[ -3.3  -3.3 -58.7 -58.7 -58.7  -3.3] = buga
[ 42.0  39.4  29.6 -23.3  11.8 -10.3] = Mokoz
[-13.2 -26.5  -9.8 -58.7  38.6 -44.7] = Gakaz
[-13.6 -23.8  27.6  35.7 -13.5   9.0] = pag
[-15.9  -4.7  54.5  42.0 -52.9  30.7] = misit
[-27.8  39.4  29.6  20.9 -27.1   5.7] = guze
[ 40.2 -53.1 -51.3 -85.8  58.0 -40.6] = Noli
[-48.9  13.0  27.1 -48.9  86.4  86.4] = vofor
[-55.7  27.2  27.2 -55.7 -55.7  27.2] = Dodev
[ 35.7 -13.6  -1.4 -48.8  31.3 -36.1] = Mazuv
then: [ 40.2 -53.1 -51.3 -85.8]
[58.0]
count vofor: [27.1]
1
count buga: [-3.3]
3
then: [ -1.4 -48.8]
[31.3]
asked: [-27.8  39.4  29.6  20.9 -27.1   5.7]
guze
then: [ 35.7 -13.5]
[9.0]
count Dodev: [27.3]
0

[19.8 24.4  0.1  0.1] -> guzif
[19.7 19.8 24.4 12.5] -> Bami
[ 19.7  19.7  19.7 -38.2] -> Nuzer
[ -3.5  20.0  19.9 -38.2] -> mave
count mave: [-38.2]
1
then: [20.0 19.9]
[-38.2]
asked: [19.8 24.4  0.1  0.1]
guzif
count Bami: [19.8]
1
count Nuzer: [19.7]
3
count guzif: [19.8]
1
count mave: [20.0]
1

[ -8.7   5.8  -2.0  17.8   6.1 -20.5  37.4   3.6 -18.3  12.8  25.6  -3.7
 -24.0 -10.2   2.8 -21.8  10.2 -39.4 -40.4   2.8 -20.8  17.5  -6.7 -66.9
 -11.2  -1.9  22.9 -31.8  17.0 -27.8  25.5  -0.1  19.4 -20.2  -5.0  11.5] : zibib
[ -9.9  -0.7  -7.0  23.4 -14.7  -9.7  12.3  13.2 -20.4  42.2  40.4 -10.7
 -10.7   2.1   9.6 -14.8  19.5 -37.1 -33.1   4.3  -0.7  10.8  -8.2 -27.8
  -2.6  14.4  14.3 -34.0  35.3 -54.9  29.3 -15.9   9.5   5.7  -7.5  39.8] : bifos
[ -6.0  14.1   9.3  16.8  -8.3 -33.6  18.6  -6.7  -4.4  40.5  25.6  -6.7
 -28.9  -2.9  17.9  -8.8   6.9 -48.5 -18.1  10.2 -22.5   7.7  10.1 -24.5
   7.3 -12.5  21.8 -50.7   3.4 -23.3  23.0 -17.3 -13.4   3.1   4.1  29.7] : vudeb
[ -7.4  -0.5  -2.4  32.9 -17.9  -8.3  -5.8  12.4  -0.4  42.0  43.0  -0.2
 -26.9   7.7   4.1  -4.7  32.9 -37.1 -28.9  -2.4  -1.1  20.7  -2.3 -13.2
   0.4  16.4   4.9 -32.7  23.3 -68.7  26.1 -25.2 -10.6   6.9  -0.4  30.4] : guku
[ -9.5  19.2 -18.1  11.4 -10.4  28.9  -9.5 -29.7  39.3  21.0  47.6  16.0
  -4.8  -6.9 -16.0  24.6  28.9 -20.2  -0.8  37.8  -0.2  -2.7 -14.2  -7.0
 -27.6   1.7   7.0 -45.7 -44.4 -41.1  36.0 -48.3 -43.2  -2.9  10.3  31.8] : Parep
[-13.5  10.0  -9.0  16.5 -18.2   0.6  20.3  -7.2   4.2  23.0  36.5   4.7
 -25.3  17.0 -17.3  -5.9  11.3 -41.8 -18.8  19.2  -7.8  22.0  -1.1 -34.4
  -6.1   8.4  -3.4 -34.0   7.0 -50.1  29.0 -13.7  -7.0  -6.1  -3.4  36.9] : Vifit
[-19.1  15.4 -27.3  -4.0  32.8 -23.0  32.4 -12.3   4.9   7.5  12.9   4.0
 -48.5 -15.4 -27.6 -15.8  -0.4 -47.9 -23.0  56.3 -28.8  31.5 -11.4 -90.4
  26.0  27.5 -11.0 -13.9  15.4 -14.8  29.9  -9.3   2.8  -0.2   9.1  -4.3] : beza
[  0.3  14.3  14.3  -8.6 -15.7   9.7  18.9 -40.5 -23.9  32.1  32.4  11.3
  -2.3  15.3  -6.5 -21.2   6.7 -37.3   7.2  17.9  14.3  -4.4  -7.0 -19.8
   1.3 -13.5  14.3 -18.2  -2.3 -49.3  45.4 -17.0  -8.8   0.3 -17.8  59.2] : lipo
[-17.8  15.5   1.3  29.1  -8.2 -16.3  -2.6 -26.1  10.9  36.9  42.6 -12.0
 -11.9  -4.2  14.3   0.3   8.2 -27.9  -9.5   7.9  -7.1   9.4   8.7  -2.1
 -17.1 -22.3  33.2 -61.2 -36.3 -10.4  29.5 -34.1 -27.0  12.4   8.8  10.4] : nolu
[ -7.0   6.0   4.3  24.9   1.6   0.8  31.8 -27.4  18.8  -3.3  30.8   3.0
 -27.2   2.5 -13.6 -18.2  16.6 -29.8 -23.3  15.1 -15.6  26.2   2.6 -47.8
 -52.4 -19.0  24.1 -31.6 -44.1 -14.5  22.0  -6.5 -16.9 -34.4   5.6  -6.3] : Toboz
[ -4.7 -14.5  12.1  29.6   3.9  -9.9  19.9  -4.5  -6.5  19.4  29.8  -6.8
 -34.1  10.1   1.6 -40.8  30.3 -31.7 -40.2  13.3  -3.5  40.2  -2.2 -35.5
 -35.9   3.3  29.6 -12.7   0.6 -43.6  23.9  -4.7  -8.6 -16.3   5.8  -7.4] : pitib
[  0.3   6.6  14.3  -9.9 -15.7   9.7  18.9 -40.5 -23.9  32.1  32.4  11.3
  -2.3  15.3  -6.5 -21.2   6.7 -37.3   7.2  17.9   8.5  16.7  -7.0 -19.8
   1.3 -13.5  29.1 -18.2  -2.3 -49.3  45.4 -17.0  -8.8   0.3 -17.8  59.2] : sekor
count lipo: [14.3]
4
count guku: [-2.5]
0
then: [-13.9  15.4 -14.8  29.9]
[-9.3]

[-14.5 -15.1   9.8  20.9   2.3  31.1 -49.5  12.8  -9.0 -29.7  23.4  21.9
  -2.7   1.2  80.4  20.6   8.7 -23.7 -60.6  32.0  -9.2  52.0  41.8  12.5
  -2.7 -53.7  53.2 -13.2  24.1  -1.8 -34.9   6.1  -9.1  -0.1 -39.9 -20.8
  50.1  -4.0  69.2  -1.2 -11.0  10.3  16.7 -34.3 -18.4  -1.8 -32.4  44.3
  37.7  13.3 -25.4  -9.7]  pugu
[ -5.1 -10.7   2.9  23.6   1.7   5.5 -53.2  14.1 -14.6 -31.2  26.5  21.3
  -6.2   5.5  77.3  24.0 -23.7   8.7 -57.3  32.0  -6.8  43.0  41.2  10.7
  -5.2   8.7  60.3  -4.8  26.1  -0.1 -36.1  -4.0 -16.7  -4.8 -37.1 -20.9
  50.3 -10.5  70.9   4.9 -14.3  15.9  12.7 -32.6 -12.5  -7.0 -30.8  48.3
  40.3   8.9 -24.6 -20.7]  Navuf
[ 30.4  18.3  -6.1  -0.6  33.1  -1.6 -45.9  -3.0 -38.4 -41.8  46.1  11.8
 -47.6  23.2  30.1  12.7   4.6   5.3 -17.9  20.5  15.1   8.4  23.0 -27.6
   9.3 -17.8  74.0  26.4   9.1  12.9 -13.5 -55.3 -32.5 -22.5   4.7 -12.0
   3.5 -22.9  40.8  35.2   2.3  58.0 -12.6   8.1  71.2  -1.3 -12.3  45.6
   0.8   5.9 -26.0 -69.1]  lus
[ 33.7  24.5 -38.3   0.2  -5.7 -17.9  58.8   2.4  17.8  -8.3  11.0 -27.6
  -3.1   9.5 -65.9 -32.8 -15.9  29.7  68.9 -39.5 -19.7 -64.4  -6.1 -28.3
   4.5  51.6 -46.6  30.5 -21.0   0.3  34.4 -51.8  -3.5 -12.4   9.3   2.7
  18.5 -25.9 -44.5 -25.7 -20.2 -23.3 -16.4 -19.6  26.7 -53.3  23.7  -6.7
   7.2 -13.5  39.9  -6.8]  tezen
[-38.8 -31.8  23.1  37.6  -9.8  23.1 -36.4  17.1 -11.0  64.5 -30.7  34.2
  37.0 -45.4   5.7  56.9 -36.3 -16.4 -25.0   7.1  16.3  11.1 -47.6  42.5
 -16.7 -34.7 -16.4 -35.8 -34.0  -6.0   7.3  69.7  13.8  12.9  21.3  17.0
 -13.3  25.1 -18.2  32.1 -14.4  -7.3   7.0   3.8   5.4  19.6 -15.1 -44.3
 -28.0  16.3  -2.9  57.3]  gubo
then: [ 42.5 -16.7 -34.7 -16.4 -35.8 -34.0  -6.0   7.3]
[69.7]
then: [  8.7 -23.7]
[-60.6]
count Navuf: [5.5]
2

[-24.7 -24.4  14.3  45.8   3.0   5.9   3.0 -39.8 -65.1 -24.7 -23.7   0.8
 -15.6   9.5 -54.6 -29.9 -10.7   3.2  48.9  33.5 -39.1  18.3  18.0  24.6
 -27.8   5.5]  Gat
[ 38.1   1.0 -14.7 -38.9  10.8 -38.9  75.3  44.5  75.3  31.4 -38.9  -3.5
  18.2  22.1  31.0  17.0 -38.9 -15.8 -10.6 -44.8  32.4   4.4  -1.7 -33.3
  21.9 -34.7]  vavo
[  1.4  44.7  -9.9 -29.9 -17.6  21.4   5.2  21.8  27.2  31.4  31.0  18.2
   1.3  -6.8  72.8  17.0  22.1   7.1 -66.8 -15.2  33.7  22.1 -27.5  -4.5
  20.6  33.5]  Lipog
[ 18.2 -29.9  72.8 -29.9 -17.6 -38.8   5.2  21.8  27.2  31.4  31.0  18.2
  -3.5  -6.8  72.8  17.0  22.1   7.1 -66.8 -15.2  33.7  13.8  18.2  -4.5
  20.6  33.5]  lupi
[ 38.1   1.0 -14.7  -9.6 -44.8 -38.9  -8.8  44.5  10.8   4.6  11.8 -44.7
  25.7  -9.5  18.4  27.5  -6.0 -15.8 -10.6 -44.8  10.8   4.4 -15.8  -9.5
  21.9 -34.7]  gile
[-26.6 -23.5  20.9  38.9   4.6  48.5  -1.3 -37.8 -72.5  -6.1 -26.8  13.9
 -24.1   6.3 -37.4  -8.2   5.9  13.6  22.6 -23.5 -36.0 -12.3  -1.5  13.9
 -22.0  -7.6]  Niba
count lupi: [18.2]
3
count gile: [-9.5]
2
count gile: [-44.8]
2
count vavo: [-38.8]
0
then: [31.4 31.0 18.2 -3.5 -6.8 72.8 17.0 22.1]
[7.1]
count Niba: [13.9]
2
then: [ -9.9 -29.9 -17.6]
[21.4]

[-29.6  44.8 -25.9  -6.9]  Dopuz
[ 67.7 -83.2  -0.7  10.2]  gad
[-63.3 -30.8  -3.5  -1.8]  Narul
[  1.1 -49.9 -44.1 -28.2]  muz
[10.1 10.1 10.1 10.1]  zuz
[-47.0  20.1  32.6  16.5]  zavo
[  1.3 -45.4  47.3   2.8]  gobo
[-30.8 -63.3 -42.3 -75.8]  Zege
[26.8 39.4  7.7  3.0]  Mipe
[10.1 10.2 10.1 30.2]  neta
count neta: [10.3]
0
count zuz: [10.1]
4
then: [-30.8  -3.5]
[-1.8]
then: [-63.3 -30.8]
[-3.5]
asked: [10.1 10.1 10.1 10.1]
zuz

[ 10.5 -30.5  -8.6  -0.3 -42.3  55.3  35.6  -5.2 -11.0 -20.5]  sudef
[ 36.0  17.3  -1.8 -23.1  26.5  32.6   9.7  -7.0  10.7 -67.7]  vuba
[ 72.8  72.8 -40.4  31.6  36.0  17.3  -1.7 -23.1  27.6 -75.2]  pegi
[-13.4 -43.8   3.5   5.2 -31.2  91.0  33.3  15.6  71.2 -74.9]  ropos
[-13.5  11.7  88.5  16.2  80.7  10.1  27.1  14.1  47.8  16.9]  saz
[-49.2   5.7 -56.4  -2.6   8.6 -20.1  -6.6 -33.7  77.6 -31.8]  bimi
[ -7.2 -66.6 -59.0  18.7 -55.6 -86.0  14.6 -74.6  44.6  25.5]  gamum
[-27.9  55.5 -97.8  58.9  44.4  16.2 -97.5 -84.2  -6.1  25.6]  Nim
count pegi: [72.8]
2
then: [ 36.0  17.3  -1.7 -23.1]
[27.6]

[-34.5 -16.5  64.6  29.7  64.6 -14.7] -> nofed
[-45.2 -18.8 -40.8  19.4  33.5 -11.7] -> Nokit
[ 50.3  16.0  45.7 -47.5 -90.6  27.3] -> kuga
[-45.2 -18.8 -40.8  19.4  33.5 -24.0] -> bep
count nofed: [-16.5]
1
asked: [-45.2 -18.8 -40.8  19.4  33.5 -11.7]
Nokit

[-32.6  24.6   5.0  50.3   2.9 -29.5   7.9  -5.8  -5.5  -4.3 -23.5  17.8
   1.3   8.0 -32.6 -22.7  18.6  16.1  10.4  18.3 -22.5  57.9   7.3   4.4
   4.5  69.1 -11.4  23.7 -21.5 -25.4  20.4  35.0  -2.6  -9.0 -29.3 -13.5
   5.6 -12.4 -48.6   8.1  18.6] = Pev
[ -3.7 -11.9  14.4   9.8  21.8  28.3  -9.6 -19.3 -35.9  22.9  -5.4 -57.2
  -4.7  -7.7 -44.4  21.5 -19.6  -9.4  -8.4  18.7 -53.0  -1.5  21.1 -27.1
  14.7 -30.1  -2.2  -4.3   9.9  22.3  -1.9 -49.5  -0.7 -12.1  -7.9  -4.2
 -21.1  29.7   5.5  50.4  22.9] = satom
[ 23.3   4.9  -7.9 -29.8  19.5 -24.4   6.0  11.5  32.4   1.5   8.0  30.9
   8.7   7.1  44.9   4.7  -7.9   4.4  21.1   5.2  72.4 -43.8 -38.2  11.7
  16.9 -22.7  14.6 -25.4  -4.5  -3.2 -22.6   1.6   7.8  25.1   6.6  24.3
  27.4  -5.8   4.4 -18.0 -28.9] = ralav
[-15.4 -14.0  16.4  -3.2 -15.8 -15.3  -1.6   2.7   9.1   4.6   7.0  46.0
   3.4   0.9  33.9 -18.4  -6.6  54.9  32.9  37.1 -12.1 -15.2 -16.2  48.7
  20.8  12.2  -0.6   4.7  11.0   7.9  14.6  36.3  -0.6 -20.3   8.4  28.8
   4.9 -11.0 -60.6  18.9 -20.0] = ruba
[  8.8   0.2  44.0  10.6 -14.1  26.8  -4.5   7.3   7.3  33.8 -33.4 -15.3
  -4.0  19.6  19.4 -16.3  21.8 -32.6  24.6   5.0  50.3   2.9 -29.5   7.9
  -6.0  -5.5  50.3  50.3 -14.2 -14.1 -17.1 -36.1 -21.8 -14.1  19.7   6.0
   2.6  50.4   9.4  26.2 -14.1] = tib
[ 16.9 -22.7  14.6 -25.4  -4.5  -3.2 -22.6   1.6   7.8  25.0   6.6  24.3
   6.4  -5.3   3.1   7.8 -12.3 -16.2  -7.0  -6.6 -10.8  27.9  13.3 -42.8
  19.9  -2.4   7.1   0.1 -16.3  15.5 -18.2 -48.9 -19.9   9.0 -29.8 -14.3
  15.4  18.8  20.0  14.9   0.9] = nuzom
count tib: [50.3]
3
count Pev: [18.5]
0
then: [ 16.9 -22.7  14.6 -25.4  -4.5  -3.2 -22.6   1.6   7.8  25.1   6.6  24.3]
[27.4]
count tib: [-14.1]
4
then: [-32.6  24.6   5.0  50.3   2.9 -29.5   7.9  -6.0  -5.5]
[50.3]
then: [-12.3 -16.2  -7.0  -6.6]
[-10.8]
then: [ 16.4  -3.2 -15.8 -15.3  -1.6]
[2.7]

[-23.8 -55.5 -88.0  -2.2] : pive
[ 19.3 -55.5 -88.0  -2.2] : vod
[ 11.4 -45.9 -45.9 -45.9] : vaf
[-44.3 -44.3 -44.3 -44.3] : sase
[19.3 42.9 95.8 -6.5] : Renam
[19.3 51.9 19.3 30.9] : venu
then: [ 11.4 -45.9]
[-45.9]
asked: [ 19.3 -55.5 -88.0  -2.2]
vod
count vaf: [-45.9]
3
asked: [-44.3 -44.3 -44.3 -44.3]
sase
count sase: [-44.3]
4
count venu: [19.4]
0

[31.7 -8.8  0.1 13.7 13.7  0.1] -> vefe
[ 42.1 -24.3  52.6  13.7 -94.2  13.8] -> Dit
[ 42.1 -24.3  52.6 -44.5 -94.3  53.6] -> fega
count vefe: [13.7]
2
count Dit: [-94.2]
1
asked: [ 42.1 -24.3  52.6 -44.5 -94.3  53.6]
fega
then: [-24.3  52.6 -44.5 -94.3]
[53.6]
count vefe: [-8.8]
1

[  3.6  14.6  19.7  40.5   0.3   8.6  -3.1  37.6 -32.5  27.2] -> badi
[ 10.5  33.1  -4.1  28.6  75.4 -46.1  60.5 -37.4  21.7 -45.4] -> rup
[-32.3 -15.3 -46.0 -22.6 -23.5  52.5 -18.9  10.4  37.9 -27.4] -> Nema
[-15.3 -32.3 -22.6 -46.0  20.0  -7.2 -56.1  -4.1  28.8  26.3] -> nokef
[ 26.3  44.1  28.6  -4.1  42.0   2.7  -4.5   7.5 -20.2   3.5] -> gop
[-19.3 -45.6 -27.6 -49.1   0.5   4.3 -35.0  60.4  22.7  92.6] -> Sur
[ 10.5  10.5  -4.1  60.5  10.5  60.5  60.5  23.6  60.5 -30.5] -> zat
then: [-15.3 -32.3 -22.6 -46.0]
[20.0]
then: [19.7 40.5  0.3]
[8.6]
count zat: [60.5]
4
then: [0.5 4.3]
[-35.0]
then: [-4.1 28.6]
[75.4]
then: [-27.6 -49.1   0.5   4.3 -35.0  60.4]
[22.7]
then: [10.5 -4.1 60.5 10.5 60.5 60.5 23.6]
[60.5]

[-14.2  39.9   4.5 -85.4  28.6  24.4  58.9   3.6  -0.8  32.3  24.2 -64.8
 -30.2  25.0 -11.3  10.3  -6.2  42.8 -20.4  11.3  50.3 -38.2 -12.0   5.4
  25.9 -25.3 -19.3]  pemin
[ -0.8  32.3  24.3 -43.0  32.4  58.9 -63.5 -11.6  25.1 -22.7  -7.0  -6.9
  48.1  -6.9 -32.2  -6.8 -43.0   6.2 -14.2   6.2   4.5 -85.4  28.3  24.4
  58.9   3.6 -46.8]  nagas
[ 41.1 -47.1  17.3  14.0  89.6 -29.0  22.1   2.5  52.4  22.9 -21.4  -5.6
  45.6 -16.1  52.5 -86.6 -55.8 -51.1 -29.7 -49.7  84.8 -83.5 -58.7 -56.7
 -47.4 -61.4  22.9]  pedad
then: [-14.2   6.2   4.5 -85.4  28.3  24.4  58.9   3.6]
[-46.8]
count nagas: [6.3]
0
then: [-0.8 32.3 24.2]
[-64.8]
count nagas: [58.9]
2
then: [-86.6 -55.8 -51.1 -29.7 -49.7  84.8]
[-83.5]
count nagas: [-6.9]
2
count pedad: [52.5]
1

